In the rows, 128 means zero.
Rotation paths and how fast each direction turns (degrees per step):
Each turn is a multiple of 5 degrees from 10 to 175, or 0.
Each row of a path follows its step; steps can be skipped.
Rotation 1:
step 0: [129 128 121 134 126 136 125 130 136 130 125 132 124 122 127 126 132 131
 136 130 140 136 117 133 125 126 123 126 121 128 122 123 134 135 125 132
 123 131]
step 2: [136 121 120 125 125 135 128 124 125 124 123 131 132 132 122 124 132 125
 133 136 132 130 125 136 138 129 118 117 126 128 126 133 134 128 125 125
 120 128]
step 3: [128 133 126 134 120 128 128 134 133 135 129 126 124 130 132 116 127 130
 133 139 140 124 132 125 122 132 117 124 128 132 130 135 135 133 129 128
 126 126]
step 4: [142 117 125 128 130 123 131 128 132 129 125 127 131 127 129 118 130 124
 124 129 128 141 129 125 125 130 124 121 130 137 126 138 128 129 130 120
 124 127]
step 5: [118 123 125 128 124 133 133 126 131 134 127 134 126 133 134 121 129 127
 128 132 130 129 124 128 135 121 123 122 113 135 129 132 131 134 129 115
 126 129]
step 6: [124 123 122 130 135 127 130 129 133 132 129 134 121 125 141 120 129 127
 126 132 138 133 125 132 121 128 128 118 138 130 136 134 127 125 132 126
 130 130]
step 8: [124 134 126 132 129 132 123 133 127 123 127 128 124 129 136 120 125 131
 128 127 142 135 123 131 131 120 125 114 121 134 129 126 127 128 127 132
 128 119]
step 9: [136 124 115 131 133 126 127 124 139 130 125 129 125 130 126 127 125 127
 133 134 133 133 116 129 121 127 131 119 129 123 121 133 134 126 124 132
 126 126]
step 10: [129 126 125 130 115 134 122 133 133 120 126 127 131 133 130 129 127 122
 135 135 134 131 124 119 131 132 122 117 120 133 134 133 125 122 123 127
 128 129]
step 12: [131 122 127 136 123 129 122 129 136 132 132 132 125 129 129 118 126 124
 134 130 130 131 120 127 117 133 117 132 119 131 124 137 130 130 129 122
 123 132]
step 13: [134 122 127 132 125 130 133 131 128 128 129 125 131 125 135 121 130 128
 128 128 136 139 126 130 136 127 129 121 122 138 140 133 134 120 130 121
 124 135]
Speeds:
[131 128 128 130 128 131 130 125 127 130 131 129 127 130 129 129 124 130
 129 128 126 130 129 127 128 128 125 127 129 128 129 124 127 129 128 129
 128 128]	0
[129 128 128 127 129 126 132 127 129 129 131 130 127 128 129 129 126 128
 129 129 127 130 124 127 131 125 132 128 125 127 128 131 128 126 126 127
 126 129]	90
[129 128 127 128 127 127 121 128 127 128 127 129 126 128 129 131 127 127
 129 128 129 129 127 126 126 126 131 125 127 125 127 124 128 127 127 128
 129 127]	35
[130 127 127 127 130 127 128 125 125 129 127 129 129 129 127 127 126 124
 127 128 126 130 128 131 125 130 131 128 130 127 126 131 128 128 129 129
 129 127]	145
[129 129 127 126 129 128 128 129 127 126 130 124 129 129 128 126 126 131
 132 126 129 126 127 132 129 130 130 127 129 126 129 126 129 127 127 128
 125 125]	55
Rotation 2:
step 1: [129 125 117 132 123 134 125 132 125 122 121 120 129 138 124 134 124 119
 133 124 125 131 129 133 131 127 133 123 119 133 129 120 131 124 130 130
 130 127]
step 2: [126 126 129 134 124 125 125 126 136 127 125 116 134 125 120 134 122 128
 127 126 121 124 129 134 123 122 120 125 120 133 128 138 121 133 129 126
 126 131]
step 3: [126 121 125 143 126 132 130 128 131 129 130 125 135 132 136 127 134 120
 133 124 125 135 132 135 135 125 134 126 127 127 132 131 125 136 129 126
 127 134]
step 4: [133 115 123 129 125 129 133 122 129 123 129 127 140 132 125 133 125 127
 125 125 123 127 126 128 127 125 124 130 124 135 129 118 119 139 126 132
 135 123]
step 5: [140 125 124 129 128 132 122 130 125 123 122 118 131 130 133 138 127 126
 135 121 121 122 130 132 127 126 133 127 122 128 131 132 136 135 129 133
 123 132]
step 6: [125 123 126 134 125 129 130 128 132 127 127 117 135 128 130 137 123 128
 120 126 128 130 126 133 130 122 126 134 112 127 132 126 129 126 128 117
 133 131]
step 7: [129 123 128 133 122 133 126 127 135 121 126 119 130 134 125 134 126 118
 134 129 122 137 136 131 132 121 131 127 131 132 134 127 120 124 128 135
 129 132]
step 9: [132 123 122 137 126 133 127 121 127 134 125 122 138 129 124 135 132 123
 132 125 121 130 127 132 134 127 131 130 123 136 126 132 133 137 120 127
 124 135]
step 10: [130 118 124 131 126 132 137 128 131 113 131 123 136 129 134 133 121 131
 128 118 126 130 131 132 126 123 121 130 125 126 129 128 127 136 131 124
 132 131]
step 11: [137 124 128 131 125 129 121 130 129 124 123 121 132 136 138 143 131 124
 128 130 127 128 131 131 128 126 135 126 122 132 136 124 120 130 122 131
 128 126]
step 13: [123 124 121 137 127 132 118 122 131 122 122 120 134 125 124 134 124 119
 130 125 126 135 130 137 129 125 134 133 128 134 133 135 127 130 132 125
 129 125]
Speeds:
[130 128 128 127 128 126 126 132 126 127 126 128 126 130 126 131 129 130
 126 128 128 126 128 131 125 127 128 124 128 127 126 129 125 129 127 131
 125 127]	115
[126 128 125 125 127 125 128 132 126 132 130 129 126 126 129 129 127 129
 130 127 130 127 129 127 131 130 126 132 130 128 128 129 126 126 128 129
 127 128]	0
Rotation 3:
step 0: [135 118 128 133 123 120 123 131 126 125 133 132 129 122 123 133 129 129
 119 132 129 125 135 124 126 129 128 118 121 122 128 123 125 129 137 135
 119 129]
step 1: [130 113 140 131 129 123 122 132 133 126 126 136 125 131 129 127 127 129
 127 137 127 131 126 136 135 129 125 123 130 120 131 133 126 123 129 126
 131 120]
step 2: [137 119 124 135 123 126 140 120 131 118 124 125 130 122 124 133 125 128
 123 129 129 131 126 131 132 130 114 124 129 122 128 126 126 131 131 124
 127 125]
step 4: [131 121 128 128 131 119 123 131 138 126 129 135 117 127 129 130 128 130
 126 135 126 126 121 130 132 132 120 115 132 116 125 123 132 128 127 128
 132 132]
step 5: [138 121 134 131 124 133 135 130 128 127 129 125 131 122 121 135 137 129
 127 141 130 130 122 130 126 135 121 127 126 123 123 122 120 125 133 123
 127 123]
step 7: [126 117 129 130 121 117 127 129 133 130 130 135 127 126 124 132 124 126
 129 135 119 125 124 134 134 133 119 125 125 120 122 134 127 126 124 120
 122 131]
step 8: [133 124 132 135 129 129 132 131 137 118 126 132 130 115 127 134 131 129
 122 134 126 136 129 139 125 128 123 123 124 125 123 124 121 131 137 133
 127 130]
step 9: [140 122 134 136 132 119 126 131 126 128 129 137 137 131 121 122 127 132
 127 130 129 127 125 124 136 125 123 118 130 126 128 123 125 124 137 124
 124 127]
step 11: [131 125 131 132 123 126 141 131 126 126 137 124 128 113 123 130 125 134
 123 136 125 130 128 131 128 128 124 120 129 122 126 123 128 126 135 126
 124 135]
step 12: [131 120 127 134 132 123 119 138 132 128 132 135 126 124 125 124 137 128
 124 136 132 126 131 126 131 124 122 121 121 120 131 124 125 120 130 130
 119 126]
step 13: [130 114 127 128 129 129 130 133 133 128 130 132 131 125 121 129 125 125
 129 135 127 135 119 137 139 134 119 127 133 121 130 130 127 127 129 123
 137 126]
Speeds:
[130 129 126 128 124 127 129 126 128 127 129 128 130 128 125 128 128 129
 128 127 127 123 128 124 131 130 126 125 129 128 128 128 130 127 127 129
 127 129]	155
[132 129 126 127 128 127 125 127 127 130 131 128 129 128 128 128 129 128
 127 126 129 132 129 125 127 124 127 128 128 129 129 127 124 127 129 128
 125 129]	120
[128 129 129 130 129 129 129 132 126 127 128 128 129 130 131 126 125 130
 125 130 125 127 128 126 129 128 131 128 130 128 128 126 126 128 128 131
 125 127]	130
[127 127 131 129 132 129 128 128 128 128 129 129 129 127 127 126 130 128
 128 126 129 126 132 124 127 127 130 125 125 128 128 128 130 130 131 126
 127 128]	125
[127 129 128 130 128 126 131 128 127 126 130 124 127 127 128 126 125 125
 130 127 127 127 129 128 127 125 129 128 127 125 127 130 127 129 124 126
 126 128]	90
Rotation 4:
step 0: [131 131 125 129 130 141 130 137 124 134 137 133 128 131 134 127 127 133
 132 143 130 132 126 132 132 129 127 124 134 120 120 135 129 128 121 127
 132 127]
step 1: [122 134 127 126 133 137 130 122 130 123 126 127 127 129 135 135 115 135
 129 131 132 134 122 140 131 121 125 126 130 128 121 125 127 127 119 130
 134 121]
step 2: [139 131 134 133 123 137 130 124 126 125 135 129 129 129 130 125 123 142
 130 125 129 140 120 134 129 125 124 125 125 135 132 131 132 120 124 128
 130 128]
step 3: [127 132 135 126 132 135 129 136 129 129 137 126 122 129 126 131 120 134
 140 133 123 133 126 140 124 126 135 126 130 130 124 137 135 127 131 130
 132 137]
step 4: [124 127 133 134 135 134 126 130 121 126 118 129 123 123 123 127 123 133
 132 126 121 131 126 141 129 119 131 132 124 138 119 125 130 127 124 136
 132 126]
step 6: [119 126 133 126 130 122 131 137 131 118 125 127 128 129 121 134 128 129
 132 129 128 128 128 137 126 123 124 127 130 127 121 139 134 118 124 129
 126 142]
step 7: [133 126 132 132 133 132 121 137 126 123 119 129 133 129 114 125 130 128
 131 128 122 129 130 128 133 120 118 126 130 131 120 122 131 115 125 126
 127 128]
step 8: [132 131 118 122 129 128 128 135 122 127 133 129 131 129 128 129 129 121
 131 122 123 129 125 127 138 127 123 118 131 129 114 136 139 120 129 125
 128 126]
step 9: [119 131 127 124 127 125 133 128 130 124 127 135 136 133 128 129 128 129
 122 129 115 126 122 135 137 126 121 120 132 129 122 130 129 124 117 132
 121 135]
step 10: [134 128 128 124 126 132 126 134 137 129 127 130 130 135 122 129 130 136
 122 129 116 131 126 130 136 120 121 117 128 131 128 127 124 125 126 115
 130 123]
step 11: [130 131 121 124 132 134 127 122 123 123 140 130 130 130 127 137 127 130
 122 127 119 125 129 135 130 121 133 118 123 128 121 134 132 124 134 118
 126 129]
Speeds:
[129 129 131 126 129 129 129 128 128 131 128 126 128 125 129 126 128 128
 129 128 132 129 127 132 129 126 127 130 127 127 129 127 129 127 131 131
 127 129]	25
[129 128 128 129 128 126 128 128 127 125 126 130 128 127 127 129 132 126
 131 130 130 128 129 127 126 128 123 131 128 123 126 130 127 127 129 129
 129 127]	45
[127 127 127 127 126 126 131 128 130 130 125 128 126 127 130 128 128 130
 124 127 129 130 128 129 130 127 128 129 129 127 127 131 126 129 124 128
 129 127]	85
[132 124 127 125 128 129 127 130 127 129 129 130 129 126 128 126 129 131
 129 128 129 130 128 126 128 129 126 125 126 128 130 129 131 130 128 126
 130 128]	135
Rotation 5:
step 0: [136 131 128 127 135 132 127 123 127 129 124 130 132 131 130 132 123 134
 131 132 126 120 123 119 123 131 124 121 136 131 132 120 135 120 139 128
 123 131]
step 1: [138 131 129 120 130 137 127 133 128 131 129 128 125 129 132 127 122 127
 121 127 122 118 127 119 120 130 117 122 122 130 127 135 128 129 127 123
 130 127]
step 2: [132 129 127 112 127 131 131 116 128 125 121 132 126 130 122 133 130 123
 128 133 126 124 123 132 125 132 116 130 129 127 127 131 121 124 126 124
 131 129]
step 3: [135 132 122 116 126 125 128 130 122 128 126 124 120 127 124 131 127 128
 129 135 127 122 127 127 132 128 130 120 131 121 130 123 131 115 126 121
 120 131]
step 4: [139 130 121 120 135 134 124 133 129 126 127 128 127 125 132 131 120 124
 126 121 120 121 136 137 130 132 132 130 126 124 128 132 125 122 131 127
 126 132]
step 6: [133 128 129 126 131 132 133 135 121 133 123 134 125 127 133 128 122 129
 127 133 132 117 130 122 117 125 127 121 131 126 136 123 129 124 138 121
 129 129]
step 8: [131 133 122 118 131 133 124 114 132 129 123 133 131 129 130 134 130 128
 127 134 126 128 120 126 132 131 124 119 135 127 129 126 126 121 126 119
 125 130]
step 9: [137 134 126 116 125 126 117 130 125 128 132 127 123 137 129 127 116 128
 129 129 123 119 130 124 127 127 128 123 129 121 131 127 129 123 126 121
 123 127]
step 10: [141 134 122 120 132 134 130 127 131 123 127 122 129 133 128 134 128 122
 131 127 120 124 132 132 120 136 126 134 125 125 128 128 120 125 133 130
 128 128]
step 11: [136 127 129 124 132 130 131 126 128 126 122 122 122 123 124 138 131 128
 127 132 130 128 134 121 119 128 127 127 137 126 130 128 131 116 133 118
 129 131]
step 13: [133 128 125 120 134 140 134 128 131 125 126 130 134 124 127 138 128 130
 132 126 125 119 122 129 133 130 116 121 125 132 133 132 127 125 129 131
 122 130]
Speeds:
[127 129 127 127 128 130 128 125 128 124 125 129 129 131 127 130 131 129
 131 128 130 129 128 129 128 130 127 130 125 129 128 125 129 128 128 132
 126 129]	135
[126 131 125 127 128 128 125 129 125 129 129 127 129 131 125 130 128 129
 129 126 127 127 129 129 131 129 132 127 129 127 128 129 126 125 127 130
 131 127]	65
[129 129 126 128 126 126 129 128 133 128 127 128 129 130 129 130 128 125
 128 127 130 123 128 128 128 126 127 125 128 126 125 128 130 125 129 128
 130 128]	0
[128 128 127 126 125 127 127 128 130 126 132 126 127 129 128 130 127 127
 127 130 129 130 131 130 127 129 131 129 128 125 127 127 126 129 130 128
 124 130]	60
